One turning vector, and how many ticks it has turned:
The counts run from 0 to 407.
[105 170 116 130 150 139  81 114 162 157 153 100 140 138 103  88  74  99
 118 155 156  76 147 142 121 152 107 111 128 116 134 123  78 128  66 134
 135 143 142 100 136 131 169 117 120]	119
[167 140  92 131 157 118 124  75 143 131 104 125 174 151 121 136 103  75
 117 135 148  82 116 111 144 152 140 149 119 132 178  91 109 102 116 148
 116 181 109 106 146 175 153 140 128]	235
[155 193  94 112 152 124  87  93 115 150 141  86 153 131  75 116  93 104
  98 170 128  90 138 130 130 140 112 144 123 123 155  98  82 112 109 137
 157 141 127 106 142 134 179 121 162]	325
[139 134  97 134 104  98 146 123 124 153  91 102 184 156 102 146  96 120
  95  99 125  58 125 103 145 145 114 122 117 124 152  71 110 133  89 146
 117 157 131  88 130 169 150 143 128]	155
[129 145 106 125 175 112  82 119  99 141 140  92 152 132 111 119 131 129
 115 165 161  62 154 123 109 142 148 138 132 147 152 117  93 108  66 126
 139 143 148  80 179 155 152 134 116]	343
[125 170 119 142 132 105 130 135 126 142 126 104 136 155 124  88  91  91
 105 128 133  45 147  76 102 150 145 114 117 135 125  82  99 110 135 122
 104 172 100 102 143 145 143 112  86]	32
[154 198  90 114 139 139  94  77 100 148 126 110 128 110  92  90  91 104
 102 180 147 111 145 109 108 103 124 143 120 115 158 100  97 103 152 150
 136 122 126 102 145 145 177 104 136]	323
[150 133 113 142 139 136 139 104 129 152 114 117 162 114  95 123  77 133
 108 103 150  98 141 148 140 104  94 113 112 102 156  94 100 155  83 133
 135 103 163  71 130 185 163 164 156]	71
[113 139 120 137 156 132 134 142 147 125  99  96 147 152 125  99  76 123
 125  83 165  93 144 112 128 137  99 116 129 116 154 104  80 133  68 160
 112 144 126  91 134 212 131 139 116]	368
[154 170  82 161 177 168 134  98 128 140 146 115 152 143 131 121  88  80
 111 113 141  61 124 142  92 119 115 105 100 143 142 129 111 112  97 137
  97 116 135 112 143 170 138 127 133]	17
[138 111  97 143 162 148 131  97  90 161 103 142 141 134 114 106  92 127
 114 147 152 124 192 122  93 124 122 121 144 115 149 122  76 112 109 152
  83 145 161  76 130 167 146 108  90]	214
[105 167 128 130 126  99 125 150 115 141 113  96 144 111  77  97  97 168
  83 159 145  81 151 118 111  79 129  87 124 107 130  95  89 133  93 110
 141 124 146  72 152 145 162 135 104]	275
[143 141  95 181 107 107 135 117 131  98  77 119 143 125 101  95  70 104
 115 121 126  97 100 112 121  94 135 112 127  87 121  77 106 108 128 147
 111 129 129  85 119 148 152  89 110]	383
[120 166  88 155 146 122  99 103 119 135 151 123 146 100 131 115 113 132
 114 151 160  39 130 135  99  90 155  83 113 130 151 124 117 134  74 127
  97 126 141 103 173 144 147 136  99]	346
[138 151 105 126 127 112  98 119 128 128 119  97 164 123  78 103  86 109
 105 153 164  81 123 146 121 112  70 147 108 130 139 100  90 116 113 119
 173 118 128  78 144 130 164 114 161]	398
[177 146 136 162 183 117 127 103 128  94 131 105 142 152  69  96  81 115
 109 127 114 107  97 117 117 140 136 134 130 109 134  98  92 124 117 116
 161 146 135  74 154 146 176 136 140]	180
[154 143 128 144 158 117 106 102 115 123 139 117 138 139 102  81  84 101
 114 173 162  95 163  87  89 147 134 133 125 139 143 114  95  94 158 112
 128 171 126  89 161 139 141 109  97]	111
[133 128 103 123 163  98  86 133 140 129  88 137 157 143  91 104 113 111
 103 162 136 106 159 149 103 158 139 121 114 103 184 101  90 119  70 138
 118 182 133  97 158 138 177 139 120]	131
[134 108 120 150 144 111 153 120 100 119  72 128 149 134  95  89  95 158
 105 141 157 122 156 110  79 116 119 100 137 112 166 109  88 106 126 146
 125 166 148  84 143 182 124 119  81]	287
[154  90 114 142 159  92  95  98 144 106  98 146 165 116 123 103 102 123
 129 130 153  95 114 146 133 127 146 134 132  97 169  95  95 141  80 140
 130 159 156  74 163 161 166 152 126]	59
[102 169  95 161 125  98  84 127 159 111 139 117 130 127 109  85  74 124
 118 124 142  73  90 149 100 101 149  91 123  88 150  92 100 162  91 154
 105 138 126 121 143 143 173 132 109]	48
[163 166 104 143 159 102  96 100 133  99 121 119 144 128  94 100  94 117
 112 131 125  66  73 140 106 119 164 124 110  98 167  93 121 124 117 133
 138 156 112 114 171 135 174 149 143]	254
[125 133 120 138 126  99 107 132 135 157 113 118 172 138  66 115  84 146
  88 178 145  92 155 148 103 138 107  97 128 103 157 119  80 115  99 113
 150 172 150 105 140 120 154 116  98]	203
[118 141  82 150 102 122 126 121 116 122 105 137 140  86 126  89  77 128
 119 119 160  83 142 131 127  66 110  99 112 113 144 102  93 143  97 139
 113  97 153  57 138 166 146 124 128]	67
[160 134 122 159 150 101 129  81 111  95 127 121 129 121  89  77  93 135
 110 169 124  99 107  91 123 108 163 113 143 102 119  92 105 101 137 112
 144 161 149  66 161 127 157 110 104]	183
[162 123 131 156 178 116 102  89 127 115 150 123 134 104 133  75  90 140
 131 102 162  70 111 138 110 125 148 113 126 113 137 119 104 144  88 114
 142 140 160  61 171 167 148 158 133]	266
[105 138 101 137 138 136 135 136 113 138  99  84 159 146  88 126  86 141
 123 140 169 108 145 131 125 111  86 120 155 121 124 110  69 107  77 157
 123 126 155  83 121 176 126  95  90]	294
[127 136 107 165 128 110 111 101 126 101 128 120 129 112 119  58  74 127
 124 153 167  61 130 111 109 103 119 103 131 125 103 116  96 116 122 101
 134 144 147  69 156 132 128  87  95]	189
[146 141 119 148 163 123  90 101 154 152 145 141 148 133 102 102  73 103
 112 137 139  97 143 161  91 147 142 103 108  84 185 116  93 151 100 139
 111 158 135 131 152 143 180 154 123]	126
[143 181 112 154 163 131 132 127 121 126 122  73 159 167  49 126  88 109
  97 158 111  80 121 112 127 134 106 112 127 125 120 104  88 100 107 120
 139 125 129 101 138 132 157  99 120]	100
[110 128  86 142 156 143 155 103 145  95  83 128 143 133 115 110  99 134
 120 147 162 119 114 141 113  82 109  85 138 115 150 121  91 105  80 169
 115 147 146  76 139 178 130 114  91]	291
[157 127 119 175 162 139 141 121 127 140 115 105 183 157  67 145  60 106
 118 118 142 129 132 135 110 135  95 125 125 110 156  95  77 125 118 148
 126 122 132 109 120 176 145 132 127]	301
[142 190  81 165 146 141 145 105 110 105 127  91 147 137  72 116  84 106
  92 172 131  95 111 106 101  82 119  93 130 135 124 104 106  98 132 130
 130 111 116 109 143 139 143  87 107]	98
[142 142  94 167 126 105 120 123 159  91  79 102 167 152  86 122  74 104
 118 119 137  95  77 144 135 119 125 117 126  86 141  75  99 123  98 151
 131 150 117 110 128 156 157 117 142]	381
[124 153 119 148 124 121  76 123 122 190 161 111 136 123  94  83  63 123
 112 146 138  92 172 115  84 133 137 117 134  99 149 114  82 145 120 138
 105 139 148 119 130 137 164 122 100]	123
[162 180 107 135 162 142 105  69 127 148 164 104 121 125 123  90  80 104
 119  97 128  85  96 116 124 129 154 128 132 106 165  91 112 143 115 151
 123 126 128 111 144 163 177 149 145]	248
[136 164  95 155 128 135 132 143 110 166  99 107 172 153  87 146  85  89
  91 131 117 102 175 103 121 128 123 127 114 123 154  77  96 120 105 142
  86 119 128 100 112 168 162 123 116]	227
[142 110  97 133 173 143 125 109  98 161 111 121 150 144 104 124 100 122
 113 152 163 120 186 129  97 142 117 138 143 131 165 123  75 109  92 152
 103 146 164  82 137 182 141 117 103]	215
[118 145 120 146 166 146 139 124 162 116 106 114 135 150 131  90  83 122
 129  84 163 100 123 126 120 115 121 106 132 109 162 108  95 139  74 166
 104 130 129  90 127 214 144 141 121]	369
[133 144  99 150 136 107 103 112 128 147 119 155 133 110  92  89  89 115
 101 163 124 108 150 142  71 111 172 106 113  83 188 103  94 129 134 143
  92 163 134 117 151 137 174 134 104]	128
